In the data rows, zero lies at 4.5, halfway between 4 and 5.
Some points, each followed by its number:
[9 8 6 3 2 2 3 3 5 4 2 4 6 3 4 2 3 4 5 3 4 3 4 5 3 4 4 5 3 3 2 4 3 5 5 7 8
 2 2 3 3 5 3 3 2 2 3 3] 0
[5 7 8 7 6 5 2 3 4 5 5 3 3 3 6 7 8 5 4 4 3 4 3 4 3 4 4 5 3 1 3 2 3 2 3 5 8
 4 3 3 3 4 4 3 3 2 4 3] 1
[9 9 6 2 0 3 4 4 5 5 3 5 4 3 3 4 1 4 3 4 4 4 4 4 3 3 2 3 3 4 4 6 7 7 6 4 6
 3 4 3 3 4 4 3 3 2 3 2] 2
[3 3 6 5 6 7 2 3 4 4 3 3 4 7 5 5 4 4 3 4 4 4 4 4 3 4 3 4 3 2 3 4 4 5 5 8 3
 6 8 8 8 5 4 4 4 2 3 5] 3
[9 9 9 4 2 3 3 2 4 6 4 4 6 5 4 3 3 4 4 5 4 3 3 5 4 6 4 3 3 9 7 7 4 5 3 2 6
 6 6 7 6 4 4 4 4 2 2 5] 4
[9 8 7 2 1 3 4 2 3 2 4 4 4 2 5 2 3 5 3 5 4 4 4 5 9 7 6 6 4 1 2 3 4 3 2 3 9
 5 3 4 3 5 4 4 3 1 5 4] 5
[3 4 4 3 1 2 4 3 5 6 9 9 4 3 4 3 1 3 5 6 5 8 9 6 4 4 5 6 8 5 3 2 3 3 4 4 3
 3 4 4 2 4 3 4 5 4 7 6] 6
[3 5 5 7 9 4 4 3 4 4 3 3 4 6 5 4 3 4 4 4 4 4 3 3 6 6 9 8 8 2 3 3 4 4 5 3 2
 4 2 3 3 5 6 7 9 9 7 7] 7
[3 4 5 6 8 4 3 3 4 6 4 3 4 6 5 2 4 3 4 4 5 4 3 5 4 3 4 5 5 6 4 4 3 3 3 4 8
 6 3 4 5 4 3 3 4 1 4 3] 8
[9 8 8 3 1 1 3 3 4 4 2 4 5 3 3 2 4 4 4 5 4 3 2 5 8 7 6 5 3 2 3 3 3 4 4 3 7
 3 3 3 3 3 3 4 3 2 3 4] 9
[3 4 3 4 5 7 4 3 3 4 3 4 7 5 3 3 3 3 5 5 4 3 4 3 4 4 3 4 3 7 7 7 7 8 6 3 7
 6 8 7 6 5 4 3 4 3 3 5] 10
[3 3 2 2 2 7 4 7 5 5 3 5 4 4 5 7 8 5 6 5 4 5 4 4 3 4 4 5 4 8 5 5 5 3 4 2 3
 5 4 5 7 6 5 5 4 4 3 4] 11
[4 4 3 4 5 8 5 4 4 5 3 3 5 7 4 4 3 4 4 4 4 4 4 5 3 3 5 5 4 8 6 7 5 4 5 2 2
 3 6 5 5 6 5 5 4 3 4 5] 12
[3 3 3 3 0 2 3 5 7 6 9 9 3 3 2 2 2 5 5 5 6 9 9 7 4 4 3 5 3 9 7 7 5 5 5 3 2
 5 3 3 2 4 4 4 8 9 8 7] 13
[4 4 4 7 9 7 4 2 5 4 3 3 3 6 5 5 4 4 4 4 5 4 3 4 3 3 4 4 5 7 7 5 4 3 3 3 3
 4 4 3 3 6 6 8 8 8 5 5] 14
[8 8 7 6 5 4 3 3 5 5 4 4 5 6 5 5 5 5 4 4 4 4 4 3 5 4 4 4 3 2 3 2 3 5 4 7 3
 6 7 8 9 5 4 4 3 1 3 3] 15
[8 8 9 5 4 2 3 4 5 3 4 3 4 4 4 3 3 5 2 5 4 4 3 4 8 7 6 4 3 2 4 3 3 3 5 2 9
 5 4 4 3 4 4 5 4 3 3 4] 16
[3 3 3 5 2 3 7 8 6 5 7 6 4 3 7 7 7 5 4 6 4 3 4 4 4 4 2 4 5 9 7 7 5 5 5 3 2
 4 3 3 2 3 3 5 4 5 8 6] 17
[4 4 5 8 8 3 4 3 4 6 3 4 4 4 5 4 6 4 5 5 4 3 4 4 4 5 3 4 3 3 3 4 4 4 4 8 3
 3 4 6 4 6 5 6 3 5 3 5] 18
[6 6 8 7 6 3 4 2 4 4 4 4 7 6 3 3 2 3 4 4 5 4 4 4 4 4 3 4 4 5 6 7 8 7 8 4 9
 4 5 3 5 3 4 4 3 2 4 5] 19
[5 4 5 7 9 4 3 2 5 5 4 4 4 2 5 7 9 6 5 4 4 4 4 5 2 3 4 4 5 3 2 3 3 4 5 8 8
 5 5 5 5 3 4 3 2 4 3 4] 20
[3 3 3 3 4 7 5 3 4 5 4 4 3 4 5 8 8 5 5 4 3 4 3 5 3 4 5 5 8 6 4 4 4 3 3 4 2
 4 4 3 3 6 5 6 7 6 4 4] 21
[7 8 8 5 4 2 3 3 5 4 3 4 4 6 4 4 4 3 4 3 5 4 3 4 5 6 6 7 8 4 4 3 3 4 4 2 2
 4 3 3 2 5 5 7 9 9 5 4] 22
[3 4 3 3 1 2 4 6 7 6 9 9 3 2 4 2 2 4 4 6 6 9 9 7 6 4 7 6 8 3 4 3 4 3 4 3 2
 4 4 3 2 4 4 4 6 7 9 7] 23
[3 3 3 3 2 3 5 5 6 5 9 9 3 2 4 3 3 6 9 8 6 9 6 5 3 4 4 2 4 9 8 6 5 7 4 4 2
 3 4 3 3 4 5 5 7 9 7 6] 24
[3 3 4 3 1 2 5 5 6 7 9 8 7 4 4 3 3 4 3 4 4 5 5 5 4 4 3 5 4 8 5 6 4 2 4 3 2
 5 6 7 9 5 4 4 3 2 3 4] 25
[2 4 3 6 9 4 3 2 5 3 3 4 5 4 4 7 7 6 6 4 4 5 4 5 4 5 5 5 4 4 4 5 6 9 8 6 7
 7 6 6 6 4 4 4 3 3 3 4] 26
[2 4 3 6 8 7 4 3 4 5 4 4 4 3 5 8 8 6 4 5 5 4 3 4 3 5 3 2 5 2 6 5 6 8 8 5 2
 3 2 4 4 6 6 8 6 5 3 4] 27
[3 4 3 3 2 2 6 8 6 5 8 8 3 5 6 5 6 5 3 4 4 4 4 5 9 8 9 8 5 3 3 4 3 2 3 3 3
 7 9 7 8 4 3 3 3 2 5 5] 28
[5 7 5 5 6 3 3 2 5 3 3 3 5 7 4 4 4 5 4 5 5 4 4 4 9 9 8 6 6 3 4 3 3 3 3 4 2
 5 3 3 3 3 4 3 6 6 9 7] 29
[3 3 4 1 1 2 4 4 5 6 9 9 4 1 3 3 2 4 4 5 5 8 9 6 5 6 8 6 8 3 4 3 4 4 4 4 2
 3 3 2 3 4 4 3 3 4 7 5] 30
[3 4 4 5 7 7 4 4 4 5 3 3 5 8 4 5 4 4 4 3 4 4 3 3 4 5 4 4 3 3 4 4 8 7 7 6 2
 4 3 4 2 4 5 5 9 9 7 7] 31
[3 4 3 2 2 4 9 9 5 5 4 5 4 4 4 3 2 3 6 5 7 9 9 6 4 4 5 4 5 6 5 4 3 3 3 4 9
 4 4 4 2 4 4 3 3 2 3 4] 32
[5 6 9 6 6 2 4 3 4 6 3 4 6 7 4 5 3 4 5 4 3 3 4 5 2 4 4 4 3 5 7 6 6 7 5 5 3
 6 7 8 7 6 4 3 3 3 3 4] 33
[3 3 4 7 9 5 4 2 5 4 3 3 4 4 6 6 6 6 6 4 5 3 5 5 4 4 3 3 5 2 2 5 2 3 4 6 6
 7 8 7 6 4 4 3 2 2 3 4] 34
[3 4 4 3 3 7 4 6 4 4 5 4 4 3 5 5 7 7 7 5 6 5 3 4 3 5 3 3 3 3 4 3 6 6 7 8 5
 5 6 8 6 4 4 4 2 1 4 4] 35
[4 3 4 6 7 5 3 3 6 5 3 3 4 4 4 3 3 4 5 3 3 3 3 5 9 9 9 7 5 4 3 3 4 3 3 3 2
 4 4 5 5 5 6 6 6 3 3 5] 36
[4 4 4 7 9 4 4 4 4 4 3 5 6 5 5 5 7 4 5 5 4 4 4 4 3 3 3 5 3 8 7 8 4 5 4 4 4
 6 6 7 7 4 5 4 3 3 3 5] 37
[3 3 3 3 3 7 6 7 5 4 3 5 5 6 4 4 3 2 4 4 3 4 3 4 4 3 3 4 4 9 7 7 6 5 3 3 4
 6 7 7 9 6 5 3 4 3 4 3] 38
Which three points above are nearest to each new point, looking only along the 4 directions in which the numbered points spread most? Their numbers follow each, nearest first.
[4 3 4 6 8 6 4 2 5 4 4 3 8 5 4 3 2 4 3 4 5 3 4 3 4 4 3 5 4 7 8 7 5 6 5 3 8
 5 6 5 5 4 4 3 3 2 4 5] 33 10 12
[3 4 4 7 8 6 4 3 4 5 4 4 3 3 4 4 3 4 6 7 8 9 9 7 4 4 3 3 3 7 7 8 6 6 4 3 8
 5 2 3 3 4 3 3 2 4 3 3] 12 11 38
[3 3 3 2 1 5 7 8 4 4 3 4 3 3 3 3 3 5 7 7 6 9 9 5 3 4 5 4 3 9 6 8 6 6 4 3 9
 5 4 4 5 4 4 2 2 2 4 4] 25 32 38
[4 2 4 4 3 6 5 6 4 5 4 4 5 7 4 5 4 5 4 3 5 4 2 4 4 4 4 4 3 9 7 9 5 7 4 4 3
 5 5 4 2 5 7 6 7 6 4 6] 12 17 14
[4 4 4 8 8 4 5 2 5 4 4 3 5 5 4 3 2 3 4 5 4 4 3 4 9 7 6 4 3 2 3 3 4 4 4 4 9
 5 3 4 5 2 4 3 2 2 4 5] 1 8 15
[4 3 4 5 9 4 4 2 4 4 4 4 4 3 2 4 5 6 8 6 6 8 4 5 5 4 4 4 3 3 4 3 5 5 5 8 9
 6 4 5 4 2 4 4 3 2 4 3] 8 20 18
[3 3 2 3 1 3 7 9 6 4 7 6 3 4 6 6 8 5 4 4 4 3 4 4 4 4 3 4 2 2 4 3 6 5 6 8 2
 4 3 4 3 6 5 8 9 9 5 6] 21 17 11
[4 3 4 2 2 6 8 9 4 4 4 4 4 5 5 6 4 4 4 5 5 5 5 4 4 4 5 4 2 1 4 4 5 6 5 9 1
 4 3 4 3 5 7 8 6 5 4 2] 21 11 12
[3 3 2 3 1 6 7 9 5 4 4 4 4 5 6 5 6 4 4 4 4 3 2 4 4 5 3 4 3 2 3 3 4 4 4 7 4
 6 8 7 8 5 4 4 2 4 5 4] 35 11 3
[4 3 3 6 8 7 4 2 5 4 4 3 4 3 4 4 4 5 8 6 8 9 9 5 4 3 3 4 2 7 7 7 6 8 7 3 4
 6 8 9 9 6 3 4 3 2 4 6] 38 37 11
[3 5 4 2 1 4 9 9 5 6 6 5 6 5 3 3 2 4 4 4 3 4 6 5 5 4 4 4 6 5 4 4 4 4 3 4 2
 3 2 3 4 6 5 8 8 6 3 3] 17 6 32
[3 3 4 4 1 2 9 9 5 4 6 5 6 7 3 3 3 4 4 4 4 2 4 5 4 4 3 4 4 3 5 5 6 6 7 5 2
 4 4 3 4 5 5 5 8 9 8 8] 17 24 21
[4 3 4 5 9 7 4 3 5 5 4 3 3 3 5 6 8 7 5 5 5 5 3 4 3 4 2 3 3 6 6 6 8 8 7 4 2
 4 6 5 7 6 6 6 3 4 4 4] 37 27 26
[4 5 6 7 7 3 3 4 3 4 3 5 4 5 6 5 4 3 5 3 4 5 5 5 4 4 4 4 2 2 4 5 5 7 7 6 6
 3 4 3 3 5 5 4 2 3 4 4] 8 18 33
[4 4 3 4 5 8 5 4 4 5 3 5 3 2 6 7 8 4 4 4 5 3 3 4 5 4 2 3 2 3 5 4 6 7 6 6 2
 4 4 3 3 3 4 5 7 8 9 7] 21 14 27
[4 3 5 3 2 2 4 7 7 6 9 9 4 2 5 6 8 6 7 4 5 3 4 5 4 5 3 3 3 4 5 6 7 7 6 3 3
 5 3 3 3 4 4 6 7 9 8 8] 17 24 21
[5 2 4 2 1 5 7 8 3 5 4 5 4 3 6 7 7 6 5 4 4 3 4 5 3 4 3 3 3 8 7 7 5 4 4 4 1
 4 4 3 3 5 5 6 9 9 7 6] 17 12 24
[3 3 3 3 3 7 8 8 5 4 3 3 4 6 5 5 4 5 4 4 5 2 3 3 4 5 4 4 6 6 5 6 4 4 3 3 3
 5 3 4 4 6 5 6 6 4 3 4] 12 11 21
[5 5 6 7 6 3 2 3 5 4 4 3 4 6 4 3 4 4 4 5 3 3 4 5 2 4 2 5 3 2 4 3 4 3 5 8 9
 4 3 4 3 3 5 3 2 4 3 4] 8 1 15
[8 8 9 5 3 3 5 4 5 5 4 3 5 7 4 4 4 4 4 4 4 3 2 4 3 3 3 4 5 7 4 5 3 4 3 2 3
 7 7 8 9 6 3 4 2 2 4 3] 33 19 4
[4 5 6 7 8 4 3 3 3 6 4 4 4 4 4 5 6 6 8 8 6 7 5 5 5 4 4 4 3 9 6 7 6 5 5 4 9
 7 5 4 5 3 4 2 3 3 4 3] 33 10 12
[3 3 4 5 8 5 4 3 5 5 4 4 7 6 3 3 2 5 4 4 4 4 3 6 7 6 9 6 8 2 3 4 3 3 4 4 4
 6 8 8 8 4 4 4 3 2 4 5] 20 1 18
[3 3 4 4 2 7 5 5 5 3 4 4 4 5 5 6 6 3 4 3 3 5 4 4 3 3 4 4 4 2 3 2 4 3 3 6 5
 3 2 3 3 4 5 3 3 3 3 3] 8 18 36
[4 3 5 6 9 4 3 2 3 4 4 3 7 7 3 5 3 4 3 4 4 5 3 5 5 5 7 6 7 3 4 4 5 2 4 3 3
 3 5 6 7 4 4 4 3 3 4 5] 18 8 36
[4 4 5 7 8 4 2 2 4 5 3 5 4 4 5 7 8 6 5 4 4 4 4 4 7 5 8 8 9 2 2 2 3 4 3 3 8
 4 3 4 2 5 3 4 2 3 4 3] 36 1 20
[3 3 3 3 1 4 9 9 5 5 5 4 4 6 5 4 4 3 3 4 4 4 3 4 4 5 4 4 6 8 5 6 3 3 4 4 4
 5 4 3 2 4 5 8 8 9 4 4] 17 21 24
[2 4 4 4 1 6 9 9 3 4 3 4 4 2 5 7 9 6 6 4 4 4 4 4 3 5 4 4 4 3 3 4 6 3 6 9 3
 5 8 6 8 4 5 4 3 3 3 4] 35 3 34
[3 3 4 5 6 7 5 3 4 5 4 3 3 3 4 4 4 6 7 8 7 9 8 5 3 4 3 3 3 7 8 6 7 7 6 5 6
 6 7 8 6 6 5 3 3 2 5 4] 38 11 37
[3 3 4 2 3 7 5 4 4 5 3 4 4 6 6 6 5 4 4 4 4 4 3 4 5 4 2 4 3 4 3 3 4 4 4 8 3
 6 6 4 7 5 5 4 4 3 4 5] 35 26 3
[4 3 3 4 1 6 7 8 4 4 4 4 2 5 5 5 6 4 4 4 4 4 4 4 7 6 8 7 8 2 3 4 3 3 4 3 4
 5 5 5 3 7 6 6 5 4 4 4] 36 21 29
[4 4 4 4 0 3 7 6 4 6 9 8 4 6 6 5 4 5 3 3 4 4 3 3 5 3 4 4 3 3 3 5 7 7 8 7 2
 2 3 3 3 5 5 4 7 8 9 6] 17 21 24
